50 stands for zero in the data rows.
Here are some points, each followed by its number:
[56 62 54 59 60 52 40 61 38 43 67 27 39 35 75 40 21 67  0 40 33 51 34 60 46 45 50 56 38 44 55 37] 0
[56 36 63 62 33 92 33 50 41 78 54 46 58 57 27 74 56 13 71 69 69 59 45 50 63 54 64 50 58 54 31 46] 1
[51 43 51 45 48 38 56 51 55 44 51 63 60 52 42 46 57 56 64 52 44 42 52 41 45 56 40 36 39 48 55 51] 2
[46 39 46 50 64 44 64 36 57 77 69 70 47 39 22 33 60 56 53 61 82 21 40 60 82 89 73 48 48 71 58 43] 3
[49 44 48 40 55 33 59 56 58 38 45 61 56 51 43 48 65 57 65 51 38 40 49 41 48 63 32 34 35 48 71 52] 4
[45 57 35 37 41 39 44 44 53 56 28 51 32 62 54 65 58 31 50 31 41 54 57 54 41 43 44 63 67 48 57 59] 5
[52 53 54 53 60 56 41 47 46 57 51 41 43 45 55 43 42 49 24 51 58 42 46 62 63 52 64 54 59 50 44 52] 6
[51 66 51 57 64 40 55 55 46 40 62 35 46 36 69 29 28 78 18 40 45 46 43 54 44 49 57 50 42 43 55 42] 7
[46 53 47 36 56 66 36 54 43 49 25 47 43 61 54 73 68 21 52 48 46 54 52 56 55 46 44 62 70 51 63 55] 8
[49 46 51 47 51 40 54 51 57 44 50 58 56 50 44 48 56 54 64 52 46 44 52 43 46 56 44 39 43 49 54 52] 9
[38 61 38 46 64 34 79 48 58 30 47 56 49 48 67 39 55 70 49 41 47 55 58 53 44 49 47 50 51 48 71 54] 10
[43 59 53 46 66 56 58 51 47 41 30 51 52 51 56 53 70 42 67 48 58 53 61 47 55 46 54 45 66 37 62 62] 11
[44 55 55 60 51 71 52 52 46 73 59 36 47 51 36 49 53 34 58 52 62 43 48 45 53 67 69 41 51 43 50 44] 12
[51 57 50 51 55 53 50 46 46 59 51 44 44 51 53 47 49 47 37 46 57 46 46 53 58 53 59 53 55 49 48 50] 13
[53 52 46 47 53 38 58 51 51 56 58 48 46 50 52 38 44 56 27 44 46 40 43 53 58 60 49 49 43 53 56 46] 14
[49 46 53 60 63 39 35 38 46 23 63 59 50 27 62 43 16 97 34 66 57 58 43 72 47 33 51 72 45 64 42 42] 15
[49 64 49 57 61 45 56 53 49 46 63 38 43 40 60 36 32 70 25 44 48 48 43 54 45 49 55 52 43 45 50 39] 16
[50 55 44 45 55 49 54 44 51 67 53 49 43 52 49 42 53 43 31 45 62 39 47 56 67 57 64 58 56 55 47 53] 17
[53 47 48 51 34 51 45 53 50 47 54 46 50 53 54 57 43 45 52 48 39 59 52 49 36 40 38 52 46 51 45 48] 18
[40 47 46 56 56 41 82 43 60 45 68 62 62 46 51 35 51 73 64 56 61 48 52 52 51 58 62 47 42 63 50 51] 19
[54 53 61 69 40 85 66 65 45 99 83 22 56 56 27 42 52 26 51 50 70 37 38 32 66 80 76 25 38 41 36 36] 20
[54 72 51 68 70 34 57 55 44 38 78 22 36 26 74 13  6 95  1 36 46 39 38 53 43 50 63 52 37 37 50 33] 21
[49 57 48 50 65 38 60 49 51 35 49 48 51 47 69 41 47 67 34 45 47 50 51 53 49 46 49 49 49 46 54 54] 22
[48 52 47 40 51 59 39 51 42 48 30 48 42 59 54 70 65 28 49 45 48 53 51 56 54 49 44 62 66 50 60 53] 23
[50 49 52 62 30 83 59 46 44 69 70 35 62 55 46 60 38 33 58 58 62 63 47 43 47 49 64 49 49 53 29 43] 24
[54 27 63 41 53 55 37 50 47 36 48 65 67 42 46 63 53 47 50 68 42 52 42 55 64 50 37 50 42 61 53 52] 25
[51 29 65 61 26 99 28 49 38 81 52 46 64 62 15 82 64  0 90 75 71 59 46 45 63 58 60 50 60 58 28 48] 26
[54 44 56 48 51 49 39 53 46 47 46 53 53 49 47 52 52 48 50 56 49 48 49 48 52 50 46 47 46 49 48 53] 27
[53 59 47 44 58 33 35 51 50 37 31 52 40 49 50 45 56 53 61 40 48 44 62 45 37 43 45 46 57 37 56 59] 28
[48 31 42 43 15 64 75 50 60 69 70 52 60 68 38 71 51 32 64 54 32 58 42 42 44 62 33 42 32 72 56 39] 29
[49 50 48 38 74 32 38 57 47 25 38 62 42 41 44 50 60 68 58 49 42 39 48 56 41 55 36 46 52 47 80 50] 30
[50 46 48 55 41 43 49 49 55 41 54 54 52 49 52 49 37 65 57 50 44 58 53 48 38 41 43 51 43 53 43 50] 31
[46 58 46 37 69 32 66 50 56 33 33 57 51 51 59 39 71 56 53 43 46 41 52 47 52 55 42 41 54 41 75 64] 32
[53 35 50 40 38 45 47 46 53 51 47 61 56 56 47 58 52 43 44 58 41 47 45 52 58 50 39 53 43 60 44 54] 33
[54 64 50 62 65 44 51 54 47 43 64 33 40 36 64 29 29 75 23 44 49 48 44 56 48 46 61 51 45 44 49 43] 34
[57 49 50 44 30 46 59 60 54 59 39 45 53 62 45 46 68 27 66 38 37 50 59 26 33 48 42 29 45 32 45 59] 35
[44 52 55 60 54 69 44 49 44 45 44 48 52 48 49 63 50 49 71 56 60 66 55 55 46 42 55 58 64 49 50 49] 36
[45 49 38 46 43 36 69 46 59 52 54 58 48 55 53 48 48 57 49 42 44 50 52 50 45 53 46 53 47 59 55 49] 37
[52 30 46 42 28 47 38 53 52 37 46 61 57 58 46 70 48 46 65 54 26 60 48 43 34 40 22 52 40 58 54 46] 38
[47 51 42 46 46 23 61 43 62 22 45 68 55 48 70 43 43 84 58 45 37 63 65 52 32 28 35 55 46 54 47 62] 39
[51 29 67 60 22 99 28 50 39 84 54 44 63 60 17 85 61  1 83 76 71 63 45 46 64 54 66 51 61 60 25 47] 40
[47 61 49 47 74 31 54 48 51 24 38 57 47 38 57 39 58 74 63 43 53 49 61 52 44 47 49 45 55 37 63 55] 41
[56 38 58 54 53 54 16 39 42 38 51 59 50 36 53 58 28 63 33 63 58 60 42 77 55 31 52 75 57 63 30 50] 42
[54 40 53 45 49 39 54 48 57 39 50 66 61 48 39 44 59 57 66 56 45 43 52 42 49 56 39 35 38 52 56 53] 43
[51 55 48 51 53 56 49 51 49 61 54 40 46 51 54 49 44 47 22 50 54 46 42 60 59 53 62 61 56 53 43 43] 44
[54 30 56 47 54 33 25 45 53 23 45 78 53 36 43 57 44 67 58 67 44 48 47 61 49 43 34 58 43 61 52 51] 45
[47 17 57 52 26 64 44 35 54 48 55 70 64 51 42 74 46 52 69 74 56 62 48 61 61 42 45 68 47 75 35 50] 46
[48 46 49 49 55 47 54 46 54 61 58 58 49 47 38 44 54 54 49 55 64 39 45 54 64 65 59 52 48 58 53 46] 47
[43 25 50 42 57 55 56 37 58 73 69 80 53 41 18 54 63 49 54 74 68 28 30 70 86 80 56 62 40 88 62 38] 48
Which three points above are nearest to each new point by angle, seen from the average point of the numbered points? Their numbers follow each, nearest first.
[51 50 46 53 38 53 46 51 50 49 51 47 49 52 56 55 41 50 49 44 38 59 52 46 37 39 43 54 46 49 44 48] 18 31 38
[50 48 50 43 51 40 47 52 51 37 38 58 50 52 55 54 58 50 57 50 41 52 56 48 46 43 38 50 50 47 55 59] 28 32 39
[49 44 47 58 39 38 52 44 55 36 62 58 54 49 56 46 29 74 55 52 40 64 54 48 30 34 40 52 38 54 38 48] 31 39 18
[50 48 48 55 35 54 51 51 52 47 52 45 51 54 54 54 42 50 53 45 43 63 54 49 39 43 44 53 48 48 42 51] 18 31 38
[54 43 54 56 55 52 24 43 47 41 48 53 46 41 54 54 31 63 36 61 53 54 44 67 55 37 52 65 56 59 37 50] 42 15 45
[44 60 48 58 56 61 58 51 47 57 55 43 47 49 49 50 51 48 56 50 60 54 51 51 48 57 62 51 53 47 55 44] 12 20 24
[51 38 51 45 55 36 34 46 52 31 47 68 54 40 45 55 46 67 60 60 45 50 48 59 48 46 39 54 47 59 52 49] 45 30 25
[51 49 48 37 54 43 41 48 49 66 39 57 40 55 37 47 69 28 46 48 59 28 51 50 68 62 60 50 61 52 47 56] 17 47 3
[53 55 50 51 55 48 47 53 45 45 58 41 43 46 62 47 36 60 24 45 44 50 41 56 48 46 49 55 45 50 52 44] 0 16 7
[48 40 46 50 47 38 58 41 58 40 55 63 56 46 53 47 45 69 53 55 48 56 51 56 46 45 44 54 41 60 50 53] 39 31 19
[53 53 48 44 38 43 55 57 52 54 43 43 54 60 48 52 60 38 60 41 37 48 60 32 40 50 39 34 44 37 48 56] 35 9 2
[42 33 34 35 25 40 77 43 70 62 47 70 60 71 39 58 73 41 70 49 41 50 52 38 52 65 36 45 42 72 59 56] 29 37 2
[52 51 51 49 42 50 51 55 50 53 46 46 52 57 48 49 54 40 57 45 44 47 55 36 43 50 44 39 47 43 48 54] 35 9 18
[54 56 56 52 54 42 36 50 49 57 45 52 44 47 39 34 50 50 60 46 61 37 59 43 51 49 60 41 51 38 34 56] 28 35 12
[58 56 56 56 50 40 37 46 53 54 49 54 43 45 36 34 49 53 60 49 62 39 60 42 48 48 63 45 55 41 27 55] 28 35 12
[51 46 49 55 40 46 50 47 54 42 57 54 53 48 52 49 39 63 56 51 46 58 51 51 39 42 44 52 45 54 41 49] 31 39 18
[54 50 46 57 21 54 39 61 48 48 49 43 50 57 51 64 35 44 56 43 32 70 56 40 24 29 35 51 46 49 39 45] 18 38 31
[45 50 34 42 44 25 80 41 64 54 54 62 47 55 55 35 53 64 40 38 49 43 53 49 53 57 48 51 44 61 49 56] 37 10 14
[47 50 45 56 36 54 63 38 54 64 58 50 49 55 50 44 40 47 47 48 62 54 56 52 54 49 68 56 55 55 30 53] 24 17 13
[52 45 53 51 52 52 36 46 46 47 48 55 49 46 50 55 44 54 43 56 54 52 47 60 56 43 52 60 56 56 42 51] 42 15 6
[51 40 51 49 56 40 36 47 51 33 48 65 54 41 44 53 48 67 58 60 49 49 49 56 48 44 41 56 46 59 54 49] 45 30 15
[52 51 46 54 34 51 46 53 50 46 50 44 50 56 60 58 41 50 49 45 39 62 50 49 35 39 41 57 47 50 41 45] 18 31 38
[48 43 47 57 35 41 52 45 59 40 59 56 55 48 54 47 33 73 58 54 46 63 54 51 35 39 44 52 42 55 38 48] 31 39 15
[46 32 49 44 52 48 54 42 54 61 60 74 55 45 31 54 59 49 51 66 57 37 36 63 72 71 48 54 43 76 65 42] 48 3 47
[50 49 46 51 45 28 56 44 58 27 49 62 53 48 59 44 41 77 57 49 42 60 60 50 35 33 37 53 45 53 45 55] 39 31 10
[50 45 50 58 42 44 49 46 54 44 58 53 53 47 52 49 37 64 57 52 45 59 51 49 37 42 44 53 44 53 43 47] 31 39 18
[49 36 50 59 33 54 46 38 56 48 47 70 63 54 38 57 52 53 87 62 59 65 62 47 42 37 49 50 54 58 31 59] 46 36 26
[58 56 56 50 59 37 37 51 50 53 46 54 42 43 38 28 52 56 61 46 66 32 61 43 49 52 65 39 54 36 39 59] 28 41 9
[62 24 59 61 25 52 33 44 56 57 71 62 65 43 29 52 34 57 66 71 53 54 47 44 48 46 47 45 34 68 20 45] 46 40 26
[56 49 56 48 49 46 47 58 48 46 46 48 55 51 48 47 54 46 58 47 41 47 54 37 41 50 42 35 43 37 50 53] 35 9 2
[61 15 76 43 49 56 25 48 44 35 50 75 74 39 41 64 53 47 51 84 45 47 41 55 75 49 28 51 35 67 47 53] 25 45 46
[57 55 55 54 52 42 41 48 50 56 49 49 44 46 42 37 52 53 62 49 60 41 58 43 49 50 61 44 54 44 35 56] 28 12 35
[59 43 52 53 32 49 20 55 41 44 58 38 48 49 56 57 26 48 28 52 33 58 42 53 38 32 36 62 47 52 33 46] 18 42 0
[50 45 48 63 33 41 39 43 55 34 64 55 54 44 55 46 21 79 60 57 44 64 53 51 29 29 41 57 40 56 28 45] 31 15 39
[46 42 42 50 42 21 65 39 65 22 54 70 57 49 65 44 37 85 56 51 35 66 62 52 31 28 32 55 41 57 39 57] 39 31 37
[52 58 43 42 59 29 37 51 52 38 31 54 40 50 50 45 55 55 62 41 48 45 61 47 38 41 42 52 59 39 54 57] 28 41 30
[55 58 57 47 37 51 55 63 48 60 34 35 53 68 48 46 67 24 69 35 40 45 62 18 41 47 42 20 47 25 45 58] 35 9 11
[48 58 52 49 53 54 54 52 48 56 49 44 49 51 55 50 54 42 45 49 53 49 52 51 55 53 55 50 54 47 48 53] 13 17 44
[51 40 49 44 52 36 35 45 53 32 44 67 50 44 47 54 47 63 54 57 46 50 49 58 46 42 38 56 47 56 52 50] 45 39 30
[57 47 64 48 55 52 45 57 46 44 46 50 57 46 52 46 51 50 41 56 45 43 48 45 58 47 47 41 41 43 47 55] 27 25 0
[50 47 45 56 41 44 51 47 54 39 58 55 53 46 51 48 37 68 59 51 45 59 53 51 36 42 42 50 43 55 44 47] 31 39 18
[56 57 54 52 54 39 41 48 51 53 47 52 45 44 40 35 50 54 58 46 61 39 57 43 49 49 58 43 52 43 34 56] 28 41 35
[52 40 54 47 48 49 46 47 50 54 48 59 53 50 43 51 54 45 51 56 53 46 49 50 59 53 49 49 49 54 45 53] 33 27 26
[60 47 62 42 56 43 42 56 45 55 48 42 52 47 52 42 55 38 20 54 42 33 41 47 66 61 43 42 40 43 60 47] 14 6 0
[51 46 53 54 52 51 36 45 48 43 49 54 49 42 53 51 42 56 41 57 55 54 47 61 53 40 53 61 54 55 39 51] 42 15 6
[46 50 41 50 50 14 67 40 64 14 46 77 60 44 67 38 38 91 62 48 38 63 71 47 28 27 33 47 45 56 40 63] 39 31 10
[49 54 55 44 61 58 63 52 47 43 32 50 58 56 62 55 67 39 50 52 52 52 57 45 64 46 52 45 58 42 58 65] 11 32 8
[49 52 49 38 61 42 57 54 51 51 43 53 52 53 51 48 64 45 45 47 46 38 48 48 60 60 45 44 49 48 66 54] 32 4 30
[40 57 42 51 51 54 68 45 55 51 47 56 52 53 50 52 60 49 69 48 61 59 60 52 50 49 61 56 62 52 50 55] 11 36 19
[50 51 49 52 40 53 47 52 49 49 51 42 48 50 56 53 41 48 45 47 42 57 50 50 42 42 44 53 47 48 46 46] 18 31 0
[49 53 47 42 59 43 57 50 52 41 43 56 50 50 54 47 60 53 53 47 48 48 54 50 50 51 46 46 51 47 60 55] 32 41 10
[51 30 52 45 51 35 21 43 53 28 43 79 57 38 37 61 49 67 73 68 50 50 49 60 47 45 30 54 46 63 50 48] 45 25 38
